Rotation paths and how fast each direction turns (degrees per step)
Each turn is a multiple of 5 degrees from 10 to 175, or 0.
Each row of a path follows its step; steps can be skipped.
path 1
step 0: [  7 -19   1   5   1  15   0   0  11  25  10  -8   3   2  14  -7  24   4
   8   2   8  11 -12  -1   3 -21  11   3 -18  -4  -4  -3   0  -5 -13  -2]
step 3: [ -1   5  -7   2   2   2  -1  -5  13 -15  12   4  -8   6  11  -2 -15  -4
   3  20  -5  -8   4 -21  -2  -2  29   8  10   5   3 -23  13 -10   1   9]
step 9: [  3  -4  -4  10  -4  -2 -12  -8   1  18  14   2  -6 -11  -2  14   9 -12
  -4   5  -3   8 -19 -30  -7  -5  11  13   6  -9  -9   7   2 -15 -14   2]
step 13: [ -9  -9   7   2 -16  -7   4 -14   2  -5  14  13   6 -24  -5   9  -4  -2
  -4  -1   1  16   3 -12   9   8  -2   8   5  -4  -9  -5  -3 -31 -17   3]
step 14: [-13  -3 -11  11 -10   3  12   5  17 -14 -15 -15  -1  11 -11 -13  12  -7
  15  14  -1 -14   2   3   0  -6  11   2  13  -8 -25  -9  -3   1  -3  -2]
step 17: [  0 -14  10 -17 -11   7 -13   2  12 -12  12   6   5 -15 -19   1 -13 -12
   6  -3  10   0   7  -5   1   1  -4  17  -1  -9   1  10  -2  -9 -13  26]
step 18: [ -5  -4 -14  22  13   8 -17  -2  12   1   2 -12  -2   3  -1   2  16 -15
  -4  14  -3  -4  -8  10  13 -13  23  12   6   6 -16   1  -6  -8  -4  -3]
step 19: [  1 -11  11   4 -23   5  -6   9  -4  -3  14  12  -1 -16  -2 -15   1  17
   5  22   3 -13   1 -11  -2 -12   4  12  -6   5  16  -3  14  -2 -11  -3]
step 20: [ -9 -10   8  24 -15 -19  -4   2   5   6  12  -5  -9   9  -6   8   0 -14
 -10 -17 -14  -5   4  11   1  -1  12  -5 -11  -5 -19  -5   6   1 -16  -6]
step 22: [ -4   9   6  15  10   4   1  -6  10   1  11   5  -1 -16   3  -2   2  -8
   1   7  -2  -1  13  20  22  -2   9  -9  -3  10 -22 -17  -3 -22  -6  -2]
Speeds:
[-1 -2 -2  3  7  5 -1  0  0  7 -7 -4 -1  0  1  0 -3 -1 -2  1 -2  3 -4 -4
  2  5  7  6 -5 -2 10 -6 -1 -5  2 -2]
120
[-4  2  2  6  0  5  4  1 -3  6 -5 -1 -1 -3 -4 -3  2  8 -1  7 -5 -1 -2 -2
  0 -2 -3  4  2  1 -5  4 -3  8 -8 -2]
80
[-2 -2 -5  1 -2  3 -6 -2 -3 -8  6  1 -6  5  0  7 -2  7 -3 -1  0 -1 -7  6
 -1  2  1  6  2  3  3 -2  5  2 -5 -2]
45
[-4  1 -4  3 -1 -1  4 -9 -5  4  6 -8 -1  1  1  4  6 -1  0  1 -2  5 -2  4
 -2 -7  5 -2  1 -6  0  4 -2 -1  5 -1]
160
[ 2  7  5 -6  5 -1  0 -4  5  1  4 -3  4  6  7  0 -6  4  1 -2  0  5 -3 -4
 -2 -6 -3  2 -2  0 -2 -6 -4  5 -1 -5]
10
[ -1 -13  -3  -7   3  -1   5   6  -4   3   3   1   2  -2   1  -5   1  -1
  -2  -2  -1  -3  -7   6   1  -5  -3   1   4  -2   1  -6  -5   1   0  -2]
175
[-3  0  2  4  4 -3  2  2 -2  0 -4  1  5  6  4  0 -7 -1  2  3  0 -7 -1  7
 -7  3  6  6  1  1 -8  5  0 -3  5 -4]
170
[ 2  2  6 -7  4 11  3  1  0  8  1  3 -5 -1 -1  5  1  1  2 -8  0 -2  5  9
 -1  2  4 -1 -1 -3 -2  0  2  1 -1  2]
70
path 2
step 3: [ -9   9  -7 -25   4   0   7 -16  -2   4  10   3   5 -16   3  -7 -24  -4
   9   0   0 -21   8   7   8   4   7 -27  -4   1   8   2  17  -1  25 -15]
step 5: [ 20  -6   4  -2  13  -9   8 -15   7   9 -22   2  12 -11   6 -13  -6  -4
  -3   1 -14  -6 -11  10   6 -17   5 -18 -23  10 -10   2  26  10   8 -11]
step 6: [ 11  -3   6 -10   2   9  -1  11  19 -22   9  -1  12   6  -2  10   5  14
   6  13   3   1  20   5  -1  -8  -7 -10   7  31  -1 -14  26   5   9 -15]
step 7: [ 31   0  18  21   3  -5  -7 -20  -1  -7  -6   4   3 -21   8   4   3 -12
   6   3   1  -4   9   7   7 -17  -4 -20  10   3  -3 -15  16 -10 -12  18]
step 11: [ 16 -12   2 -23  19  -9  17   0  22 -18   4   1  -5  -2  17 -12   0   4
   8   8  -3   5  -8  -4  -1   3  14  -5 -13   6  -9 -15  24   4  10 -20]
step 12: [ 17   5  -1  10  -8  14  -5  -3   2  -7  -4  11   6 -14  11   8   2   3
   1  15  16   4   9   3   9 -26   1 -27 -15  32  -3   3  16  10  -4  -3]
step 14: [ 10   3   8   2  13   3  -3   3   2 -32   6  -8   0 -16   4  -8  -6  -7
  -4   5  23  -5  -3   4  10 -22 -10 -19  21   3 -16  11  13 -20   2  -4]
step 16: [  3   2  20 -16  11   0  15 -14  -1  -9  16 -13 -13  -9  13 -10   3 -20
   5   4  19  15   3  16  -6   8  -7  -3  -8 -12  -6   0  28  -6   7 -16]
step 19: [ 25   3   8   7  15  -9  -1   1   2  -9 -12   2  -2 -15 -10 -12  -3 -11
   1  11   3  -4   6  12   1 -25   2 -12   4  11 -26 -24  19   3 -16   1]
step 22: [ -4  -6  16   9 -15  -5   8 -15 -16  -4   6   2   9  -4   4 -15   5 -24
   9  -3  -3   3   0  -1  12 -11   1 -13 -10 -11  -3   5  33 -21   8 -19]
Speeds:
[  4   0  -1   3  -7   2  -5  -1   0   0   3  -1   3  -1   4  -1   5  -1
 -11  -9   4   0  -3   6   3   2  -2  -4  -2  -4   1  -3  -1  -1   7  -8]
175
[ 4 -2 10  2  1  0 -5  4  2 -2 -3 10  3  6 -2  4 -2 -2  1  1  5  1 -7  3
  3  2  3  2 -1  6  5 -4  2  6 -2  0]
60
[-9  0  0  1 -1 -4  5  0 -1 -4 -5  0 -2 -9 -2  0 -2  4 -2 -1  0  5 -1  3
  2 11  3 -2 -9  4  2 -4  0 -3 -4 -3]
55
[-1  2  1  8 -2 -4  1  4 -4 -4  6  4  1 -7  3 -4  9 -2  1  1  0  1  0  0
  3 -2  8  0  6  1 -5  5  0  5 -6 -1]
145
[ 0  2  0  2  0 -5  2 -1  0 -2  6  5 11  0  4 -3  4  2 -1  6 -1  5 -1 -5
 -8 -2 -8 -1 -7  0  4 -5 -1 -1  1  4]
65
path 3
step 0: [  5  16   4 -32 -20 -14  -6   9 -20  -4 -12 -17  -7  -3  12  19   0  -8
  -8 -10  17 -11  -2  -9  12   6   0 -13 -11  -1  -3  -2   6 -15  11 -18]
step 2: [-16  12  -8  23   6  10  12  23   2  10  -2 -17   0 -13 -14   4   5 -12
  -2  16   6  21  10   8   4  -4  13  14 -10  11   1 -10  -9  28 -14   1]
step 5: [-11   5 -10  -9  -1   3  -8   1 -27   1 -22 -17  -5   5  16  10  -1 -28
   2   3   2  -1   3 -18 -18   0  -1   6 -20 -12   9 -14   9  -5   3 -26]
step 8: [  8  19   6  17   6  10  -4  11   4  11  -8   7  21  18   1  10   3 -22
  10   5 -15   1  14  -8  20  14  12 -16  -4  12   7 -19 -15  15  -1   3]
step 9: [ 10   1  -6  -3  20  25  -9 -15  -5   4  20   6  16   5   3   5   9  23
  -2  -2  -9 -19   5 -12  11  16   4  18  21 -14 -19   8  13  -8   2   3]
step 10: [-12 -15  -2   4  -9  11  13 -20  -3   0 -15  -2 -17  11  11  -6  -4 -29
  -5   2   0  10   4 -14 -23  -1   3  24   6 -21   4  -2  21 -14  -3  -4]
step 12: [  5   7  -8 -13 -13 -20   1   0  15  11  -6  -7   7 -21 -19  12 -14  19
   1   3  22  -8  19  14   6   9 -16   3  25  -4 -13  11  -7   0   8  -2]
step 16: [ -5 -21  23   0 -17 -15  -7  -3  -7  -8 -31  15  -3   7   5 -10   3 -17
   4 -15 -11  -6 -27   6 -15   1  -2  -2   6  -2   0 -16   5  -7  -5 -20]
step 19: [-10   4  11  30  -6  22  -2   4  -1 -12   1   5  -4   8 -13  -9   0   8
  13 -14  -6   3  -7  16  13   2  22  12  -5  25   1  -3 -10  11 -23  12]
step 20: [  3  -6  -6  -7   8  -1  26  -6   7   2  21  -1  34  19  -8 -13  -1  -3
  19  17  -6  -7   6  -2  20 -10  -2  12 -15  -3  -8  -9  17   0   4  -1]
Speeds:
[  3  -2 -10   7   3   8  -3  -4  -5  -1   1  -5  -7   2   3   2   0   4
 -10  -2   2  -4   4  -1  -4  -1   1   1  -4  -1   3   1   1   0   0  -1]
85
[  3   3  -1   4  -2  -5   4   0  -3   1   4  -3  -6   6  -1   0   3  -3
   6  -7  -6   3   1   2 -10   0   1   2   5  -2   2  -3  -4   5  -7  -2]
125
[  0   2   6   2  -3   6 -11  -2   4  -5   2   3   4  -1  -2  -3   3  -1
  -3 -10  -6  -2  -4  -3  -2   0  -5  -5   1   5   3   2  -3   1   2  -2]
140
[ -8  -3  -2   3   4  -1   6  -5   6  -4  -1 -10  -1   2   1  -2   3  -3
  -2   0  -1   1  -7   7   6   2  -8   2   1   2   1  -1   1   3   1  -3]
80
[ -9   2   2   2   6  -3  -2  -3  -2  -3   4  -2   1   2  -7   6   0   1
   2  -2   3  -1  -1  -6  -3  -3   0   1 -11  -1  -6  -6  -4  -2  -2   2]
20
